The rows of T fall into 4 groups, and each row is roughly a mix of its group's hidden directions.
T:
2 -24 -37 -41 -2 16 8 41 -3 -9 27
32 13 -5 22 -10 -36 11 16 -53 -6 -5
28 4 -20 -5 38 27 -4 47 13 11 -22
57 19 -14 28 -12 5 -16 -29 18 -10 -10
9 16 -26 -55 -25 -4 12 6 36 10 -12
16 67 8 16 19 -15 6 -2 -11 21 -5
3 27 22 -30 -15 1 11 -18 -21 -28 48
-38 22 -31 4 3 -23 -25 7 10 -42 21
25 -1 29 -20 -4 -16 3 2 -45 -44 19
19 -37 11 9 -22 49 -13 1 -33 16 8
6 47 -32 -35 -24 16 14 2 11 -23 12
14 -11 23 26 24 -51 -6 4 3 8 -40
-46 -39 15 -17 11 -8 11 -12 39 15 -3
22 -18 54 -11 1 -31 10 -3 6 -26 28
0 -8 55 -10 17 23 -2 -45 4 18 9
-20 -21 15 -12 -15 12 -61 21 -8 5 24
1 20 1 3 3 17 -36 -34 35 42 15
17 26 13 20 -3 59 -27 0 -19 -2 -14
-22 60 3 -8 -44 2 4 7 -6 -12 -2
20 11 -15 21 -17 23 41 17 9 20 -44
-20 7 18 -15 3 -44 -44 -5 9 -27 -27
-30 -1 -14 9 19 -20 38 5 6 -47 27
-22 0 -44 -11 -44 2 8 -1 -40 -5 -14
29 23 -31 5 12 -26 45 -17 -27 11 8
44 36 -6 10 -31 -20 7 5 -24 -32 -5
-23 5 25 26 17 -26 7 -29 48 8 -17
-5 -18 23 -45 -15 11 -4 -25 -21 -29 35
-16 20 -20 55 11 18 -1 32 5 -4 27
44 -2 -29 39 -12 25 -27 -19 17 -3 5
2 60 -1 -24 -6 5 0 -25 26 29 -8
41 43 6 -8 31 -5 -16 -14 30 7 -21
-13 37 -26 -24 -20 -10 24 -12 24 39 16
-3 -9 -26 -26 22 23 11 9 -14 54 25
32 20 33 1 -7 -7 40 -23 -40 -7 4
-9 -15 -8 -38 -11 -12 18 -3 61 -16 -9
4 4 -8 19 -11 -14 -15 -39 61 -4 -9
-19 22 -27 29 -39 5 -34 8 11 -31 13
-3 -2 -4 30 32 20 17 44 -5 -28 -32
17 20 -5 8 -4 13 46 -16 35 9 -42
-21 11 25 35 20 -14 38 23 -3 -15 -35
-11 -22 0 -4 -25 -62 21 19 5 -6 22
23 -10 -16 22 20 -20 45 4 -43 2 17
3 -52 8 -15 -7 -7 31 25 -38 -17 4
-39 5 -6 4 -34 21 22 33 -36 1 19
19 -2 45 -8 1 33 19 -19 -29 0 36
-18 -54 -13 9 -32 -7 35 -6 20 0 13
9 33 -27 -30 -13 37 13 42 5 -8 -4
-24 -6 20 -13 -37 -13 14 -42 25 -32 6
21 47 -14 11 33 3 -11 -16 13 41 4
54 14 -19 8 14 -6 -34 11 -29 -23 3
15 36 21 -39 10 21 38 -24 4 -11 15
1 -12 -1 -14 26 48 52 -4 16 -8 5
4 41 -10 14 -20 -22 23 4 -28 -36 30
-6 -46 -14 -6 10 41 7 19 -26 26 20
-17 19 -24 20 5 56 -13 -14 -10 27 19
2 -13 -36 -31 11 44 -11 11 23 27 20
-1 -6 37 3 26 -16 27 -33 34 21 -26
-49 13 -17 -41 -14 9 6 21 -7 24 23
-22 37 -31 14 6 7 -37 26 34 6 10
-33 5 18 -22 29 -49 30 7 4 16 -1
8 28 8 -15 33 -31 14 -21 -2 -43 27
12 20 -14 -5 -15 7 -38 -45 -10 26 33
4 19 -39 8 -46 34 -28 1 6 -7 17
-31 -31 28 5 11 -13 21 -9 36 33 -22
7 43 -2 -10 -25 42 -35 14 23 7 -4
22 10 -20 18 7 -50 19 -11 -43 13 -7
-15 -16 6 -1 -46 -9 41 -24 37 -3 -8
-15 36 -3 -30 14 -41 -26 -19 25 -9 -17
18 31 6 -8 3 -6 -25 -53 31 24 1
-19 -21 -7 21 -10 -6 44 -16 -33 -41 -9
19 50 -10 30 34 7 11 -16 -14 -22 19
-18 35 -2 -30 -4 -48 -12 4 33 -5 19
5 34 -25 36 9 37 13 20 -28 -23 -1
-39 -32 2 45 -6 -17 31 -3 22 6 9
5 18 21 2 -10 -6 -19 25 31 51 31
16 19 -41 -33 8 30 -2 21 -13 -12 35
-14 18 32 -19 6 6 -2 -36 45 12 -29
-16 -9 -31 34 -39 39 -7 13 -8 -2 24
-27 -2 1 13 21 -21 -26 25 48 31 7
5 -31 -9 -6 12 -17 34 35 -42 -19 18
12 5 -53 -25 -1 16 -23 6 35 26 11
0 -35 -26 -11 -27 32 -18 24 -27 -18 24
35 51 -6 3 25 -31 -7 -3 18 6 -22
-2 -18 -13 4 -15 16 44 36 20 6 42
26 -2 -39 -28 5 -14 -28 7 32 36 3
-12 -23 5 -35 20 15 18 30 -45 23 10
47 31 -11 1 24 -6 -13 31 2 -22 -29
-9 19 -20 -33 -26 4 10 -4 -8 -46 38
-35 -9 -16 18 13 18 -5 32 31 -7 44
23 17 -6 -28 -37 41 15 33 15 11 1
-45 -3 19 32 -27 -5 27 -19 14 -24 -18
41 -12 -5 16 7 27 -35 33 -29 -10 -18
43 34 -1 13 24 27 -20 19 -24 -20 -14
31 -2 28 3 22 31 40 -22 -14 16 -27
5 43 -20 18 5 -22 -13 -15 -40 24 27
24 -20 30 11 -5 9 -33 -3 -11 51 -23
-8 40 30 25 20 -36 -16 -15 -18 -14 23
4 -36 28 11 5 7 -44 36 -5 20 19
-13 -9 -56 2 -21 21 -24 7 -6 29 25
-47 16 17 -50 0 -22 12 20 -9 -1 -1
-36 -18 -40 5 -3 -24 14 24 21 -34 14
-5 -45 38 7 0 21 11 -14 42 18 2
4 14 14 -4 14 14 41 -27 -31 -44 17
-23 -7 7 -33 20 35 14 10 36 -34 17
40 -20 -16 -28 23 7 -11 51 -10 -2 -2
-5 -41 20 -19 -20 -41 -1 -11 -28 -10 29
5 53 24 34 26 -11 5 -22 -16 10 -12
-8 -29 45 16 32 -23 -30 16 12 -17 -7
12 59 -10 9 -4 -34 24 14 21 12 -5
-30 -49 -24 -2 -26 18 13 35 -2 -12 6
-21 -31 -25 -22 -10 22 42 31 -13 -19 -5
-1 -24 36 28 1 17 -34 46 -3 -9 -12
2 35 -24 -33 -4 47 -15 5 31 8 4
-21 -26 -22 14 13 -42 -16 -17 -41 19 -2
17 31 -6 18 -34 -4 -36 -43 1 -20 -2
-1 -14 39 19 -5 -56 4 -5 -24 3 21
-54 -18 -7 -18 -22 -35 21 11 16 -8 15
-38 -39 41 -9 9 9 10 20 -20 -19 -13
-28 -34 38 13 -28 -8 1 -33 -27 1 14
13 -39 36 9 29 25 0 32 -20 7 -21
-4 5 26 28 -34 25 16 -13 19 -29 -38
-12 0 -27 -22 0 33 59 -4 13 -19 2
-36 21 -51 -22 38 4 -10 0 -1 -6 -4
-18 -18 -44 12 -29 10 8 35 0 -25 29
20 30 29 1 19 -2 -23 26 40 -5 -32
8 28 37 2 28 -10 -2 -44 -3 35 8
7 -29 -4 32 -12 37 26 35 -7 23 -22
-11 -38 -34 -40 -35 17 -8 3 9 -4 19
3 -15 9 -34 21 58 19 -25 0 -14 1
-23 -22 25 4 -4 -7 43 28 -14 -42 -10
-30 -5 -5 -52 -37 10 -4 -12 34 -1 -1
19 32 28 23 -16 -25 -14 -34 -15 -33 -13
0 38 5 11 -17 -33 -11 -9 -37 -34 26
36 -3 44 44 -18 23 12 -7 6 7 12
-20 -24 -29 -31 -13 31 17 13 18 -27 32
14 5 28 -13 2 -54 -25 20 -19 -30 0
-8 -6 13 -19 -22 30 42 -4 38 -25 -21
23 2 19 7 -12 -46 11 -24 -41 -7 -28
15 7 -29 25 -32 -5 -3 -10 -41 42 -1
-9 15 24 -24 40 -52 6 -8 16 7 -14
-20 20 -33 -32 11 11 35 18 -7 -4 40
-39 -34 -5 35 1 23 15 29 5 19 -23
-7 -4 17 31 -1 10 39 -27 23 -26 -39
42 7 10 -17 -2 36 31 -22 -7 35 -12

Each list below has four rows that fit no group; the rest each fit one group, if only roughly. Name those rows in the order they come.
  * K225: 50 34 -15 -9 8 30 -31 -5 0 -18 -8
  * K600: -9 -33 -2 -20 -1 -12 -42 2 30 35 -27
  * K163: -2 17 -26 -16 -11 -42 7 16 45 24 -18
  * K165: 26 -30 18 6 2 -12 -54 -22 19 -3 24
  * K961: 0 -10 42 27 18 -1 -33 -11 1 -5 48
  * K634: -14 3 -2 11 -11 35 14 1 54 37 13
  * K884: 9 -19 29 -26 -28 -3 6 -28 33 -27 -32
  * K293: -13 -18 -8 -37 -21 -3 -38 -16 -18 -41 16
  * K911: 17 4 28 -27 -3 30 -17 -33 32 -5 -35
  * K34: -17 23 -53 9 -3 -5 12 -35 18 25 19
  * K483: -31 13 31 -4 6 20 -12 -38 14 40 22
  * K457: -22 31 -11 -35 -39 12 -7 -15 19 -35 -5
  * K555: 10 -33 -4 -43 -30 -18 -1 29 -29 16 13
  * K166: -9 -13 -25 37 18 59 -3 16 -4 -8 -3
 -> K165 K634 K34 K483
  * K374: 31 33 1 -16 25 -17 -7 -37 27 -31 5
  * K437: 3 34 -7 42 -37 6 5 16 -29 -29 2
  * K626: 6 36 40 0 29 31 16 -23 14 -23 -11
  * K699: -17 19 -33 -4 -1 -37 -16 46 21 -21 7
  * K868: -25 -44 -7 -14 -7 -1 14 4 16 -55 4
  * K746: 15 -30 -48 -13 29 -3 -32 27 2 14 -8
  * K272: -36 12 -13 -36 4 10 2 -9 13 -55 -13
  * K324: -2 13 -26 2 20 -41 2 -39 -34 4 28
  * K929: -8 -39 -43 -14 -9 0 23 7 -1 29 35
  * K707: -8 29 -34 -6 -15 23 -23 37 -30 3 27
 -> K374 K699 K868 K746
  * K912: -14 -21 -7 -11 21 -28 -19 -7 31 29 -46
  * K83: 3 17 8 64 -15 29 -3 -21 20 1 -5
  * K381: 22 -21 2 21 -33 16 -17 -5 -57 -1 -11
  * K254: -3 -19 29 9 5 40 10 -54 -11 -19 1
  * K222: 11 5 25 44 37 6 46 1 -10 6 -7
  * K207: -32 -3 -20 19 -31 -35 23 -40 12 -11 6
  * K950: 21 10 38 29 -13 28 -15 9 44 9 -17
  * K98: 44 14 18 -19 -19 25 -16 -35 25 -20 8
  * K896: -26 6 -2 -39 38 -5 -23 -18 31 -11 26
  * K645: 5 25 -34 2 -23 -20 6 -5 -27 -53 -9
  * K663: -13 9 -9 29 -3 45 -14 13 49 -20 -1
  * K908: -21 30 13 -15 -35 -25 37 -20 29 7 -11
 -> K254 K207 K98 K663
  * K178: 11 3 -36 18 3 15 12 -21 -7 61 7
  * K257: -15 -9 -16 -10 28 62 13 11 9 19 -20
  * K680: 26 4 3 -5 -46 9 -41 -38 13 8 -8
  * K147: 11 -40 10 51 -2 -10 14 3 -23 30 -15
  * K445: -21 -10 1 -50 0 -22 23 -16 25 21 32
  * K540: -12 26 49 29 -7 -9 39 -14 -2 -10 -21
  * K946: 20 15 10 10 26 40 7 35 -20 -36 -18
  * K847: 12 -6 -35 -1 -25 42 -5 -12 46 -6 14
  * K167: -25 -22 44 6 33 0 13 23 -2 -21 33
  * K368: 5 -2 18 -38 -22 6 -58 -7 3 23 8
  * K822: 8 32 -22 -4 1 -4 63 3 3 -29 1
  * K533: 19 23 5 20 25 26 43 -17 -31 -24 -11
  * K783: -23 -1 -35 21 21 24 14 42 -10 33 -3
  * K287: 23 -12 -18 -21 -19 51 -9 -6 1 29 -33
  * K902: 8 10 3 -9 -36 35 10 8 38 17 -41
 -> K257 K680 K847 K167
  * K649: 12 12 36 -24 10 7 -45 -8 37 5 24
  * K35: 26 -3 -8 22 29 22 -55 -17 -19 13 2
  * K598: -19 -20 -15 25 -12 -30 17 40 -42 7 3
  * K179: -18 21 -22 -1 -3 16 -43 11 40 -29 21
  * K681: -10 -26 -27 0 -17 -16 -54 7 0 7 -36
  * K554: -21 47 -1 35 -33 -14 16 -15 -5 22 -18
  * K480: 21 -19 47 2 23 14 1 6 -33 -25 -30
  * K793: -19 -7 -27 15 17 -4 -16 38 -38 -32 -25
  * K237: -7 -35 26 7 1 6 37 -11 -46 10 -25
  * K819: -5 41 26 4 23 -3 -47 -14 8 -29 10
 -> K35 K179 K554 K237
  * K181: -54 -1 -10 -7 -9 2 12 -1 -50 -10 23
  * K55: 15 -10 43 42 15 23 -4 -3 -36 18 4
  * K495: 4 23 3 -43 -8 -23 -53 22 1 0 8
  * K714: 37 -48 10 -24 21 -23 16 7 -26 -8 -2
  * K744: -16 19 -21 12 -30 -37 -31 -18 19 23 -26
  * K692: -35 12 -25 5 -56 3 -21 -6 -2 -4 27
  * K253: -8 -18 24 6 -17 5 67 -8 -1 22 0
  * K97: -1 -36 32 -23 28 -1 34 33 14 -7 -18
  * K41: -11 41 20 7 14 -39 10 6 32 -3 35
  * K413: -24 -35 11 -5 10 -36 -35 -20 -19 12 31
  * K314: 12 -11 6 1 16 72 17 -1 1 14 10
  * K532: -27 -32 20 -26 18 0 18 -14 21 47 11
  * K475: -18 -26 15 -3 -24 -18 57 17 21 -13 -9
 -> K181 K744 K692 K475
  * K273: 45 25 -8 -37 -26 35 -9 5 16 -5 -7
  * K227: -6 -43 -12 -3 -13 -26 -10 10 -51 14 23
  * K667: 21 31 15 34 4 -35 45 6 -10 11 -9
  * K848: 15 5 -49 -36 -29 28 -4 -19 6 11 -15
  * K543: -3 -32 -16 28 4 3 59 -3 -19 -13 -17
  * K228: -40 35 3 15 32 -8 -33 -1 21 25 4
  * K713: -32 25 10 26 4 1 25 -30 35 34 -4
  * K655: -4 18 -24 -21 0 -18 -11 -29 -9 49 37
  * K229: 22 -28 -24 -16 48 2 15 21 -29 18 -10
  * K362: -17 -12 47 -19 8 -5 49 -8 -6 13 -26
  * K759: 18 8 -4 8 30 -45 8 42 -9 28 -19
  * K436: -24 -43 5 7 23 -18 -43 3 -18 13 27
  * K599: 33 -5 -6 -42 36 16 -17 -20 10 33 -7
  * K983: -6 -21 -16 -64 -12 -3 24 12 -20 7 15
  * K921: 18 -20 -3 21 4 13 -38 33 31 -23 -31
 -> K273 K848 K229 K921
  * K609: -22 -48 -8 -35 -19 -26 14 12 -5 -29 9
  * K887: -35 -4 -7 -21 -14 58 23 -21 -8 -4 8
  * K531: -15 -18 -32 14 15 -4 -11 18 3 62 7
  * K918: -3 34 -13 -11 -10 6 -52 29 -27 -17 17
  * K416: -21 -26 13 -23 39 -15 -32 -6 -41 -4 -2
  * K720: -40 -17 -2 -15 12 -14 -2 58 -8 -15 -16
  * K304: -23 -34 -52 -15 -10 -6 20 -12 14 -16 26
  * K547: 2 -18 -6 -37 -42 -11 -36 15 4 22 28
  * K776: 18 29 3 10 -10 -39 17 -7 0 -15 -53
  * K464: 27 1 -48 -4 7 0 -28 49 -7 5 -9
 -> K887 K416 K720 K304
  * K727: 3 13 49 14 8 3 -28 -17 46 -17 -9
  * K845: 27 7 -18 42 0 -52 2 -6 13 -24 1
  * K966: 3 -26 -4 26 34 40 -10 9 16 26 -34
  * K565: 15 -20 -10 35 -8 -36 31 20 -3 22 -35
  * K675: -1 8 -39 18 -6 -19 -19 35 -10 33 36
  * K425: 40 2 5 0 -39 5 -4 -45 34 -5 7
  * K852: -1 48 -49 -16 -19 -17 23 4 -5 10 13
  * K549: 6 -18 -35 5 19 50 24 7 -27 19 -15
  * K890: -32 -43 16 5 38 -1 -36 2 19 8 -5
  * K566: -28 -18 7 1 59 9 -25 24 14 -16 9
 -> K675 K425 K852 K549
  * K646: -18 -48 -30 38 -14 -4 2 12 -8 0 32
  * K999: 23 -30 6 24 -3 -43 29 4 -22 21 -26
  * K216: -17 -4 -6 -46 6 -30 31 9 -39 -11 18
  * K239: 40 -21 -4 49 1 7 -8 3 -6 17 -38
  * K611: 12 15 22 28 55 9 9 -9 -18 34 -8
  * K53: 15 9 6 26 -11 15 -59 -5 -24 27 -15
  * K926: -18 14 -4 -23 22 12 44 -35 -15 -2 37
  * K871: -2 0 -6 -41 4 27 19 -21 14 -1 54
  * K778: -1 37 5 -3 -38 31 8 -32 33 14 -15
  * K748: 25 8 -22 -6 25 -53 12 8 -35 16 1
  * K69: 4 9 43 0 30 -11 54 -17 13 3 6
  * K461: -6 6 -8 14 -5 29 36 16 -17 -27 51
  * K402: 1 -5 47 9 11 -23 21 -28 -29 -23 28
  * K754: 20 -22 -23 -6 -11 0 55 -16 28 -7 -25
 -> K216 K239 K926 K754
  * K885: -22 -29 -26 47 -9 14 13 11 31 -26 -1
  * K584: -22 25 -30 0 -38 -23 -5 -3 10 -36 -30
  * K853: -31 -20 32 2 29 37 26 17 -22 10 14
  * K988: -29 14 10 49 8 -28 -2 -19 39 6 -7
  * K593: -30 -25 -5 -10 -51 20 -2 -42 -2 -5 -1
  * K490: -4 12 -45 -27 35 -11 21 34 -22 2 -2
  * K958: 35 26 15 6 -4 36 -44 8 21 16 -14
  * K702: 54 -16 0 -3 -15 2 -24 -3 -12 -44 -16
  * K134: -5 18 -2 -25 -24 -2 9 -38 54 18 -8
  * K630: -14 -43 13 -8 -15 -28 -16 22 13 19 43
  * K31: -6 -55 -20 7 12 1 -31 15 11 -34 -18
 -> K885 K584 K958 K31
